In the rows, zero is written as 128.
One turn moves every row onto another: examples first, then more rows asked
K_568: [ 74 131 118 173 119 146 150 140 100 130 161 148 132  88 111 125 130 109
 127 145 136 118 111  98 104 137 121 177 150]
K_924: [ 89 164 151 146 100 143 139 136 129  99 137 119 133  78 116 144 112 115
 136 132 157 149 136 126 107 143 150 163 140]
K_973: [ 96 151 126 157 126 139 166 149  98 114 158 121 120 100 108 133 128 123
 149  98 130 126 146 133  96  99 129 155 143]
K_268: [ 60 125 151 164 115 128 124 136  98 108 130 111 158  97  94 141 126 115
 123 126 149 131 145 157 101 138 160 174 144]
K_975: [ 80 137  97 144 126 150 151 137  97 132 140 162 137  90 110 138 138  97
 133 129 146 137 120 103 107 128 120 175 142]
K_497: [ 75 148 112 164 137 112 160 128 105 145 148 151 135 109 125 121 123  97
 136 134 127 117 139 110 111 135 147 158 146]
K_588: [ 84 124 148 153 109 130 146 142 101 122 152 104 137  96 107 136 135 110
 141 116 128 135 128 101 101 138 187 178 140]
K_43: [ 88 138 141 143 115 148 140 146  88 125 146 131 148 102  97 143 128 105
 125 129 142 150 139 191 105 134 147 168 140]
K_77: [ 94 150 141 151 119 124 149 152 125 105 134 149 124  76  91 150 120 113
 144 134 127 166 135 146 108 135 155 150 153]
K_429: [ 84 125 142 172 124 142 137 155  98 152 150 127 147 102 123 122 129  86
 141 113 141 127 134 105 119 138 148 174 135]
K_650: [ 84 138 104 177 119 130 140 156 102 132 156 146 139  95 121 137 123  85
 123 146 164 138 119 104 107 115 152 171 150]
K_428: [ 87 130 101 166  99 128 143 159  75 121 159 121 140 110 105 127 128 116
 114 154 143 132 140 104 122 138 134 161 139]
K_566: [ 90 139 130 157 137 139 158 143  77 151 157 144 133 109 126 144 114  90
 133 128 148 142 144 117 110 118 149 189 130]
K_757: [ 86 132 175 149 126 132 144 145  95 112 155 123 137  93 106 147 136 121
 127 136 155 144 144 135 102 140 182 167 141]
K_94: [ 79 145 133 170  97 111 129 125 119 115 144 127 149  92 110 133 133 138
 148 135 127 159 130 157 107 135 146 183 133]
K_215: [ 74 140 142 140 127 132 153 165  88 116 149 123 148  92 119 154 170 121
 142 147 127 150 135 136 104 126 144 153 160]
K_187: [ 85 135 100 177 106 122 148 155  86 128 131 117 128  84 101 136 149 110
 132 160 121 138 158 123 105 121 132 196 144]
K_121: [ 75 140  83 165 126 156 160 157  93 118 142 117 144 100 110 138 139  95
 111 142 141 143 138 115 111 135 147 153 121]
K_527: [ 96 145 120 155 140 131 143 161 123 116 162 132 147 104  88 128 155  95
 111 128 128 148 148 131  79 149 161 198 147]
K_889: [110 129 109 156 132 148 146 134 102 151 158 139 133 109 122 139 130 113
 142 115 127 115 140 110  99 121 141 160 156]
K_118: [ 99 168 128 154 134 128 135 139 129 130 158 148 146 102  77 145 143 123
 122 125 133 128 145 152 109 142 163 155 138]
K_541: [ 96 162 150 160  93 144 147 135  97 136 128 133 148 104  93 130 145  96
 135 116 158 147 152 157 104 134 162 179 137]
K_585: [ 76 144 131 138 110 119 145 162  92 117 139 121 135  83  90 159 137 120
 151 119 130 156 134 151  85 112 147 159 160]
K_926: [106 160 139 150 114 137 155 136 113 118 153 131 129  71  74 143 119 101
 138 117 152 160 140 142  85 157 152 181 147]
K_151: [ 90 131 100 154 118 137 141 165  92 111 150 122 147  85 119 121 155 117
 127 151 115 165 147 121 125 123 143 173 147]
K_284: [ 85 142 122 139 119 131 138 143 134 106 157 108 134  90  94 135 140 107
 136 104 143 147 140 140  74 149 162 194 137]
K_50: [ 85 153 119 183 104 120 138 121  94 141 138 132 164  96 102 135 158 129
 137 140 142 147 152 142  97 131 134 192 143]
K_91: [102 111 108 181 117 139 149 149  99 123 156 146 123  96 128 131 142  82
 141 130 154 137 122 117  97 131 133 180 143]
K_822: [ 95 138 131 152 109 139 140 132 105 105 146 117 147 108  91 128 127 110
 118 113 133 119 146 168  79 139 146 161 166]
K_565: [100 156 134 140  94 128 161 135  87 155 139 135 124 101 110 117 122 103
 135 132 149 158 139 140 104 122 158 180 119]
K_640: [ 91 115  98 185 126 153 167 141  98 125 150 108 134 106 101 124 134 110
 119 152 144 139 142 119 101 140 128 171 127]
K_301: [ 92 172 143 140 107 127 145 149 123 119 138 117 130  92 113 128 111 113
 109 140 144 150 133 151  75 122 139 169 128]
K_842: [ 89 149  99 144 123 140 152 150 108 115 156  92 131  93 120 126 147 110
 124 159 153 137 153 112 108 128 125 186 143]
K_418: [ 91 153 126 177  94 137 132 131 121 111 144 135 123  75  91 142 115 134
 152 116 145 146 154 144 100 133 151 173 153]
K_222: [110 154 101 161 126 128 157 149  99 115 147 109 153  78 109 127 151  86
 105 139 122 143 141 116  94 143 129 185 133]
K_551: [ 87 161 134 146 110 139 137 156 114 113 134 123 124 105 134 124 139 116
 111 144 157 128 165 132  83 116 133 178 134]
K_357: [100 121  93 157 106 130 157 147  78 113 142 130 138 120  97 142 143  92
 130 144 131 141 140 113 119 146 131 177 135]
K_71: [ 87 150 148 158 123 131 159 128 113  97 131 134 125 110 101 129 136 129
 138 117 144 118 164 144  93 123 134 155 153]
K_221: [ 87 157 119 167 143 103 141 134 136 134 147 132 141 103  92 134 128 117
 141 126 129 135 131 129 121 132 149 168 116]
K_421: [ 82 145 125 132 127 117 130 126 119 111 140 130 140 107 104 142 126 115
 113 145 148 128 145 169 100 146 157 159 137]

K_71 goes to K_284
K_527 goes to K_565
K_926 goes to K_43
Now these:
K_568 goes to K_640
K_187 goes to K_889

